In the data rows, the value 500 means zero.
Each row of this table is followed by its label. One hidden rule gives the labels. It looks at one to three of the table's principal directions, none of them among the few with the most spread.
ndarray[491 486 650 294 572 479 642 340 531 343 781 451 529 453 501 705 584 550
        480 435 653 507 575 699 288 568 528 388 406 347 571 643 493 558 201 558
        413 627 422 321 392 524 543 516 491 614 231 351] 2
ndarray[565 469 385 614 439 505 478 530 410 538 402 496 465 460 552 581 521 487
        383 482 519 524 531 428 564 487 554 408 558 663 417 462 515 560 603 636
        523 383 653 544 372 477 470 571 628 480 603 554] 1
ndarray[492 490 417 509 565 496 461 534 561 557 480 550 497 567 473 440 543 506
        478 450 474 480 476 513 497 469 446 507 548 527 452 510 483 508 530 488
        477 430 502 579 481 499 537 451 489 501 555 508] 4
ndarray[505 547 519 437 505 480 526 569 523 606 601 571 418 513 482 408 440 499
        612 402 511 440 412 495 397 398 514 616 543 439 482 548 617 520 383 469
        485 564 461 527 434 452 530 436 493 531 483 574] 2
ndarray[424 623 674 552 449 508 436 523 454 636 669 424 440 512 410 220 337 437
        778 546 359 413 357 440 598 526 516 756 478 304 636 436 542 395 455 321
        562 643 377 495 531 449 474 438 415 547 453 533] 4
ndarray[360 575 569 588 351 611 355 513 517 601 613 327 379 470 342 327 220 430
        746 527 393 464 469 399 479 594 394 699 507 485 700 406 544 476 465 424
        706 536 467 534 487 483 475 570 540 504 439 507] 3
ndarray[548 510 671 509 607 642 443 485 537 401 638 512 595 469 633 643 769 478
        376 484 607 420 576 660 379 517 601 448 429 613 416 585 357 431 513 612
        195 499 318 351 594 545 558 501 468 456 409 381] 2
ndarray[489 521 458 552 492 565 431 567 536 569 336 557 430 334 569 580 452 458
        465 235 485 495 437 562 484 569 387 395 425 527 303 509 497 696 524 488
        308 452 608 551 376 363 623 505 520 470 518 582] 4
ndarray[490 569 526 579 431 494 414 564 475 632 564 505 433 501 487 345 443 441
        620 508 413 440 422 426 562 498 517 614 528 493 529 436 532 448 539 454
        487 508 498 542 458 452 471 480 494 505 541 563] 2
ndarray[542 355 341 414 494 499 606 493 453 451 186 479 573 407 553 768 525 619
        258 335 683 636 628 563 583 474 473 242 595 528 256 531 476 659 580 700
        499 459 671 538 333 473 514 568 610 564 533 646] 4
ndarray[459 534 642 453 568 600 399 455 611 450 631 523 526 392 563 638 642 470
        458 345 565 435 538 698 343 619 449 419 385 496 431 553 375 531 442 524
        190 529 379 402 492 482 603 496 426 513 353 406] 4
ndarray[508 495 441 581 406 448 452 532 461 446 372 526 547 500 539 510 514 477
        435 698 421 519 516 388 602 551 517 527 497 625 573 408 462 401 703 498
        566 418 542 545 680 526 383 537 457 439 612 507] 4
ndarray[493 540 436 500 433 381 560 521 413 581 478 600 426 513 365 388 339 533
        606 511 471 521 426 382 558 402 476 620 576 379 513 457 650 515 407 423
        690 555 598 528 474 489 501 483 524 511 576 586] 4
ndarray[473 530 655 529 496 608 461 498 517 375 572 511 501 425 526 591 505 436
        511 527 503 473 505 543 416 569 466 506 377 516 518 529 443 485 435 463
        340 528 403 358 664 497 565 514 458 423 419 388] 4
ndarray[515 467 338 557 495 523 432 495 578 562 388 452 441 488 552 499 519 495
        449 412 467 556 534 501 490 551 454 358 494 636 484 486 491 601 571 555
        527 381 653 600 322 487 525 571 586 458 548 523] 4
ndarray[535 493 574 514 565 643 518 443 568 344 639 426 432 485 585 603 547 453
        489 539 525 522 538 552 283 528 547 425 352 626 629 608 494 530 344 547
        452 483 467 356 535 553 577 575 551 382 388 322] 2
ndarray[567 453 600 407 503 405 564 431 449 408 681 601 625 562 564 657 740 538
        371 602 648 463 629 550 414 436 654 435 554 538 439 535 476 407 479 598
        374 535 377 380 563 580 422 483 504 547 456 405] 3
ndarray[500 413 456 447 608 501 591 414 554 315 512 402 592 604 531 597 594 526
        378 642 492 552 562 555 450 564 500 407 437 560 630 581 422 492 501 516
        588 416 469 498 603 568 464 506 479 496 446 334] 1
ndarray[495 409 304 446 617 437 570 494 485 629 184 427 569 542 495 414 498 635
        421 337 498 612 463 556 766 467 473 396 609 340 335 502 473 595 639 504
        622 498 629 684 291 448 522 451 492 618 592 697] 2
ndarray[474 399 359 537 456 481 491 473 472 431 170 450 578 477 497 594 448 545
        363 561 486 625 582 440 683 562 432 368 527 548 452 401 422 523 718 516
        626 427 613 579 578 530 444 559 503 481 614 552] 1
ndarray[526 477 713 374 576 525 616 325 516 243 891 503 526 487 542 778 678 490
        428 534 658 485 618 672 194 560 573 356 353 484 581 673 476 536 162 568
        326 565 375 211 508 568 572 537 537 510 235 196] 1
ndarray[598 498 640 475 491 479 576 420 391 397 710 551 601 517 499 670 684 520
        398 601 690 450 658 532 422 409 662 456 550 554 451 515 479 407 411 657
        414 553 408 308 528 619 453 537 582 513 441 392] 2
ndarray[534 536 655 534 532 447 465 482 457 531 793 555 500 603 587 388 680 441
        558 618 441 418 440 501 504 486 666 562 479 463 547 532 488 366 459 440
        333 539 358 403 525 492 472 423 446 517 469 396] 4
ndarray[459 497 498 566 342 476 489 491 415 461 453 426 499 496 404 477 345 477
        556 681 451 547 543 355 630 550 464 553 535 499 623 387 507 426 559 482
        683 499 556 485 588 532 398 570 537 488 534 509] 3
ndarray[429 615 597 506 546 579 408 509 631 585 674 514 398 499 439 306 432 453
        718 399 417 425 404 557 330 517 416 657 403 433 588 547 554 522 330 340
        471 568 404 481 507 480 629 469 450 435 406 438] 3
ndarray[607 436 467 397 486 462 556 559 435 509 450 612 601 401 664 789 745 576
        232 345 734 467 599 620 459 433 626 344 622 611 212 569 473 549 588 787
        244 468 530 493 345 446 460 508 559 608 499 640] 2
ndarray[477 634 575 662 454 565 349 554 469 717 693 468 343 516 421 208 389 407
        744 475 372 401 375 407 535 469 531 710 522 473 583 429 566 438 447 421
        530 537 475 510 392 468 538 491 535 473 529 534] 2
ndarray[548 469 391 574 418 440 453 543 453 486 397 560 564 570 495 519 549 495
        394 706 501 492 586 351 575 435 558 531 618 698 528 372 471 354 731 588
        600 393 518 571 658 603 345 527 511 455 674 529] 2
ndarray[531 444 517 423 547 503 525 490 474 471 365 510 590 374 662 696 664 563
        320 349 608 534 531 654 565 558 561 327 481 463 300 554 408 564 596 617
        275 528 518 478 401 427 519 503 457 582 459 592] 4
ndarray[495 601 536 758 395 544 231 641 420 713 490 539 477 469 563 316 546 375
        541 549 342 357 402 376 688 543 571 668 555 655 439 328 425 360 824 488
        357 406 454 605 554 430 416 475 457 470 677 602] 3
ndarray[399 557 568 504 482 507 541 483 486 512 539 424 398 538 342 266 215 487
        768 575 358 541 367 407 549 501 417 698 439 274 700 492 608 486 331 264
        748 630 477 475 594 485 545 475 449 473 457 483] 2
ndarray[438 537 498 699 411 616 321 580 490 557 415 420 433 479 503 380 363 394
        576 590 335 465 436 358 568 575 468 630 469 653 591 385 472 453 697 432
        577 413 484 582 643 471 457 535 490 405 604 506] 4
ndarray[498 485 430 503 537 626 481 521 594 471 350 415 501 419 534 588 484 507
        432 371 535 529 540 584 442 558 405 404 449 599 457 539 447 609 530 578
        473 433 567 546 438 484 567 560 542 456 468 524] 4
ndarray[484 534 484 562 509 532 409 513 551 550 569 492 465 532 500 423 522 459
        534 512 438 452 479 487 445 523 492 553 488 588 559 484 488 477 534 484
        504 442 477 546 504 510 500 502 497 467 518 458] 2
ndarray[521 503 580 469 560 539 443 536 535 514 563 601 570 483 588 578 698 506
        407 409 587 419 527 612 413 469 550 490 517 556 338 553 437 479 541 561
        251 499 372 464 537 487 541 450 458 510 479 494] 1
ndarray[551 448 517 413 526 459 626 426 458 440 761 434 467 575 531 586 597 528
        462 542 588 524 542 545 402 478 618 413 533 484 585 628 550 514 296 629
        517 503 523 404 306 508 479 526 604 590 372 413] 4
ndarray[508 451 695 362 587 531 532 330 561 328 879 455 596 512 595 750 806 515
        376 488 670 462 663 739 252 605 593 320 415 515 517 657 389 500 304 628
        247 533 334 287 425 554 531 530 520 579 233 249] 3
ndarray[432 574 559 434 499 613 468 482 578 602 705 353 376 419 415 450 372 499
        662 296 541 452 469 608 338 554 434 572 488 414 592 567 549 586 283 557
        532 579 495 496 239 449 579 546 556 592 312 534] 3
ndarray[474 487 391 549 508 463 488 497 500 530 317 526 490 502 448 443 420 515
        499 475 428 555 468 452 602 512 415 479 497 470 465 447 508 559 565 413
        602 461 595 581 514 490 530 495 491 466 595 532] 2
ndarray[550 456 408 448 516 447 612 466 467 417 367 518 557 507 463 580 517 582
        406 550 579 587 571 497 561 446 496 423 540 480 486 508 503 498 487 570
        606 500 599 478 505 567 492 541 534 490 532 530] 4
ndarray[506 486 449 465 526 517 555 491 509 482 406 441 515 473 484 532 458 538
        473 459 528 536 511 531 522 506 469 466 498 478 502 517 496 544 496 538
        569 502 555 532 452 502 506 520 515 520 485 540] 4
ndarray[536 306 531 455 407 465 582 475 343 195 255 521 765 407 692 995 709 548
        78 674 669 581 705 524 622 605 593 244 519 662 309 490 323 475 792 707
        331 409 473 407 757 499 335 558 485 546 528 466] 3
ndarray[483 430 333 416 596 469 490 588 525 705 164 541 603 523 536 400 584 668
        402 265 560 544 469 591 676 391 495 504 683 412 205 526 492 561 713 539
        519 514 526 712 373 430 540 425 459 599 618 785] 2
ndarray[415 620 531 657 446 498 325 587 518 674 623 473 405 648 394 61 358 407
        786 716 228 409 328 306 606 487 503 858 530 482 755 378 542 282 604 280
        687 502 388 609 678 514 425 432 391 440 612 508] 3
ndarray[433 539 660 502 513 495 470 482 483 478 668 505 508 546 472 396 493 459
        613 595 416 454 424 501 525 544 511 625 446 364 588 508 478 404 441 355
        447 579 349 421 642 481 507 430 393 518 438 414] 1
ndarray[354 665 568 454 516 505 458 404 625 647 829 377 296 567 211 114 185 484
        947 474 351 461 370 479 350 520 368 796 442 233 872 485 650 476 153 258
        836 672 449 516 389 553 579 494 459 528 342 432] 4
ndarray[443 642 487 613 558 542 474 495 546 695 644 430 257 609 292 33 198 451
        902 469 282 494 291 379 473 412 426 766 447 332 734 500 699 538 234 227
        827 585 545 546 399 504 645 473 541 398 511 472] 2
ndarray[476 512 500 443 485 482 593 464 514 515 561 480 386 533 377 396 305 518
        676 467 492 562 467 450 438 428 438 540 491 353 587 534 644 570 253 396
        674 600 553 453 423 512 574 508 562 479 443 491] 4
ndarray[488 493 512 446 437 415 566 500 456 435 531 457 558 591 445 430 450 526
        548 761 466 519 509 400 590 481 550 627 558 447 695 455 507 316 549 482
        682 545 448 502 664 569 345 491 431 538 511 511] 3
ndarray[577 468 457 546 518 517 427 509 479 486 426 626 538 381 661 746 736 501
        253 360 611 480 574 594 455 528 559 302 495 682 261 513 416 577 620 676
        217 394 562 476 413 470 540 540 541 483 550 512] 4
ndarray[520 523 510 618 465 568 383 556 465 592 432 488 498 453 597 463 565 474
        470 469 476 465 492 480 549 507 580 527 514 631 416 462 478 490 665 547
        437 459 496 537 486 464 490 535 527 453 571 563] 2
ndarray[508 526 523 536 414 571 504 531 418 539 381 463 474 375 429 547 353 511
        530 410 582 519 536 464 577 461 467 505 549 465 408 434 522 539 490 574
        532 566 569 463 432 494 523 563 580 501 512 624] 2
ndarray[530 517 626 304 600 417 657 392 514 423 749 553 524 464 513 623 636 558
        495 372 630 494 504 707 377 517 527 391 429 268 465 658 515 567 188 516
        313 636 469 336 327 473 592 456 473 618 281 422] 2
ndarray[444 532 531 790 388 576 214 596 454 566 239 498 562 455 590 374 499 372
        484 656 279 455 458 348 772 635 488 584 451 679 453 275 338 366 967 370
        410 386 442 599 803 467 412 504 391 364 721 532] 4
ndarray[406 601 596 612 417 657 386 521 614 482 511 345 370 440 461 322 239 368
        762 566 304 496 422 422 431 637 365 629 303 527 754 450 520 506 450 300
        601 528 475 486 636 482 542 563 468 343 432 419] 4
ndarray[563 517 504 466 505 430 543 483 474 506 576 559 512 518 522 496 608 529
        482 531 549 503 519 518 516 451 577 476 530 470 495 520 514 444 449 554
        450 530 527 445 432 528 489 502 509 515 492 516] 1
ndarray[374 554 635 398 483 422 631 385 489 429 719 447 434 595 220 318 185 504
        809 636 417 524 430 424 444 488 387 711 443 171 781 500 636 468 163 221
        821 696 406 405 638 558 520 451 443 530 364 363] 2
Which label does each new row get?
ndarray[548 583 582 605 659 616 473 426 643 418 875 430 403 683 493 311 608 389
        642 667 382 437 472 513 256 487 546 565 332 636 799 613 505 425 261 408
        523 432 400 379 563 626 599 508 540 313 408 172] -> 2
ndarray[530 527 463 588 446 597 382 525 574 549 583 444 397 440 567 544 526 412
        495 424 494 466 539 504 383 567 485 409 465 704 528 486 479 552 507 615
        390 392 579 514 329 483 514 584 603 453 480 477] -> 4
ndarray[504 554 371 600 457 447 499 551 425 708 371 542 392 517 338 290 273 506
        640 393 435 505 413 355 617 373 439 610 603 431 430 404 651 589 480 412
        731 507 649 628 362 477 540 485 596 482 651 640] -> 1
ndarray[515 462 383 376 528 364 610 538 452 570 338 595 528 489 510 498 508 622
        441 397 548 556 435 530 607 422 515 496 600 347 370 543 571 550 516 518
        548 550 590 588 399 429 498 442 456 608 551 686] -> 4
ndarray[459 503 438 555 487 538 373 550 488 647 397 429 560 474 492 450 542 528
        444 417 496 459 508 532 646 550 487 539 613 540 405 429 406 471 725 593
        493 440 503 641 403 463 452 503 492 594 557 638] -> 1
ndarray[502 357 360 223 522 392 851 392 459 356 222 461 553 437 354 739 296 703
        413 326 724 726 610 579 532 419 357 270 558 216 372 601 617 748 240 552
        750 631 713 466 319 507 574 545 608 613 401 609] -> 4
ndarray[413 531 751 387 574 503 556 402 512 284 756 514 575 500 467 587 533 486
        544 630 496 444 471 609 362 599 493 606 348 332 657 585 439 411 328 368
        418 623 253 320 786 529 515 432 320 535 311 281] -> 2
ndarray[537 509 570 514 495 513 493 427 522 402 723 524 498 552 475 578 589 453
        486 611 557 464 606 494 340 485 539 463 473 609 590 502 483 440 391 550
        461 474 438 378 551 612 489 539 556 444 448 321] -> 3
ndarray[502 403 475 614 411 498 446 574 413 331 226 521 663 521 602 635 560 453
        291 799 432 531 561 359 720 565 521 467 515 689 478 375 341 342 890 515
        458 362 453 529 897 528 329 498 410 428 680 487] -> 3
ndarray[425 566 543 500 445 538 456 512 525 577 524 427 443 500 381 320 312 502
        699 523 442 492 458 442 502 491 449 684 513 410 633 449 560 447 458 406
        681 596 456 525 542 520 494 515 473 491 475 552] -> 4
ndarray[458 488 413 545 488 522 439 510 571 556 474 420 445 581 460 367 408 473
        577 546 400 517 483 424 496 513 449 543 516 565 616 458 518 492 555 444
        653 438 518 607 499 520 472 509 516 469 547 490] -> 2
ndarray[498 392 603 270 601 533 670 359 571 229 647 469 602 460 524 886 620 554
        325 414 727 536 665 724 248 562 455 256 417 453 457 668 425 617 259 620
        335 539 412 324 485 543 561 514 520 584 254 310] -> 2
ndarray[405 531 514 518 536 640 384 530 611 561 473 464 442 431 451 471 405 475
        567 309 475 466 462 574 403 560 353 540 455 499 457 514 473 598 472 450
        446 492 459 546 477 452 621 499 484 481 452 506] -> 3
ndarray[487 439 351 530 429 496 520 511 501 493 234 430 490 477 457 523 338 511
        475 500 472 602 542 408 614 520 397 406 526 536 489 419 508 576 603 498
        663 441 653 597 475 502 466 555 561 473 586 579] -> 3
ndarray[470 490 447 453 540 470 588 399 506 476 471 422 511 554 336 439 387 571
        565 514 518 575 546 498 532 474 426 499 517 373 582 493 534 532 379 451
        748 553 556 499 453 584 531 530 544 512 468 469] -> 2
ndarray[476 586 601 581 503 602 411 533 539 496 630 499 389 450 524 430 450 405
        617 505 406 444 401 493 403 552 488 598 379 527 607 519 508 482 419 427
        413 510 449 435 565 467 569 505 459 416 456 429] -> 1
ndarray[595 441 404 482 566 424 611 501 452 419 429 591 547 540 584 618 639 541
        328 544 550 536 515 503 500 432 581 397 515 578 429 563 514 527 521 580
        482 424 574 498 510 516 487 488 526 480 569 481] -> 1
ndarray[427 589 546 668 487 637 260 595 589 668 578 476 379 518 495 265 425 372
        672 451 328 390 386 438 464 538 446 666 467 599 546 432 483 463 589 379
        427 446 404 584 542 450 550 464 465 418 556 491] -> 3
ndarray[381 501 623 393 564 498 556 437 548 405 558 445 547 557 401 417 388 527
        627 574 439 515 446 543 480 548 420 627 422 280 639 542 492 458 391 299
        608 626 336 457 709 517 523 429 357 530 390 407] -> 1
ndarray[480 515 575 370 511 430 623 415 470 507 725 508 492 557 326 490 422 555
        607 462 610 478 540 528 392 407 490 563 572 320 533 541 602 519 232 486
        622 628 443 423 409 555 520 474 554 599 384 452] -> 3
ndarray[498 564 372 687 413 600 330 625 498 659 269 489 401 375 528 410 407 454
        514 387 409 496 433 425 604 540 434 540 511 654 425 410 504 561 688 542
        510 393 665 631 410 420 539 578 555 410 639 667] -> 1
ndarray[498 538 595 416 558 491 633 414 555 387 697 482 432 543 415 465 402 478
        650 538 490 519 474 525 345 484 453 512 376 357 668 587 581 534 180 373
        563 599 468 367 521 544 579 483 500 459 359 341] -> 1
ndarray[516 386 586 438 509 588 559 420 577 226 616 496 556 520 580 815 616 461
        345 566 631 530 685 567 223 539 484 291 399 690 498 611 451 571 377 574
        362 430 410 329 645 571 531 558 585 409 373 241] -> 3
ndarray[554 508 557 483 469 461 554 494 479 389 611 628 450 462 570 626 550 459
        470 548 530 498 498 485 364 482 545 445 420 544 509 555 557 520 368 502
        376 505 514 369 561 493 527 510 512 432 470 408] -> 4
ndarray[466 474 529 412 450 431 701 433 455 334 549 452 415 523 408 506 258 506
        633 634 451 617 448 413 462 508 444 514 405 320 709 566 645 559 224 357
        733 597 573 390 570 493 513 519 517 478 404 409] -> 3
ndarray[509 405 556 375 528 361 647 412 432 297 435 568 626 502 581 683 593 552
        366 625 535 588 529 539 582 548 552 364 433 360 478 533 447 472 508 443
        428 566 465 398 665 503 446 454 384 551 468 431] -> 2
ndarray[434 488 438 511 538 590 461 487 583 474 367 414 514 467 454 509 434 522
        485 433 479 536 520 552 475 575 372 488 457 533 519 513 457 577 531 483
        590 451 528 563 524 504 558 542 499 465 479 487] -> 1
ndarray[493 509 471 491 501 541 556 471 552 443 578 427 375 514 445 474 350 467
        604 522 459 545 474 458 380 505 444 497 429 500 673 543 581 559 315 465
        633 498 568 468 452 519 543 543 559 448 439 424] -> 3
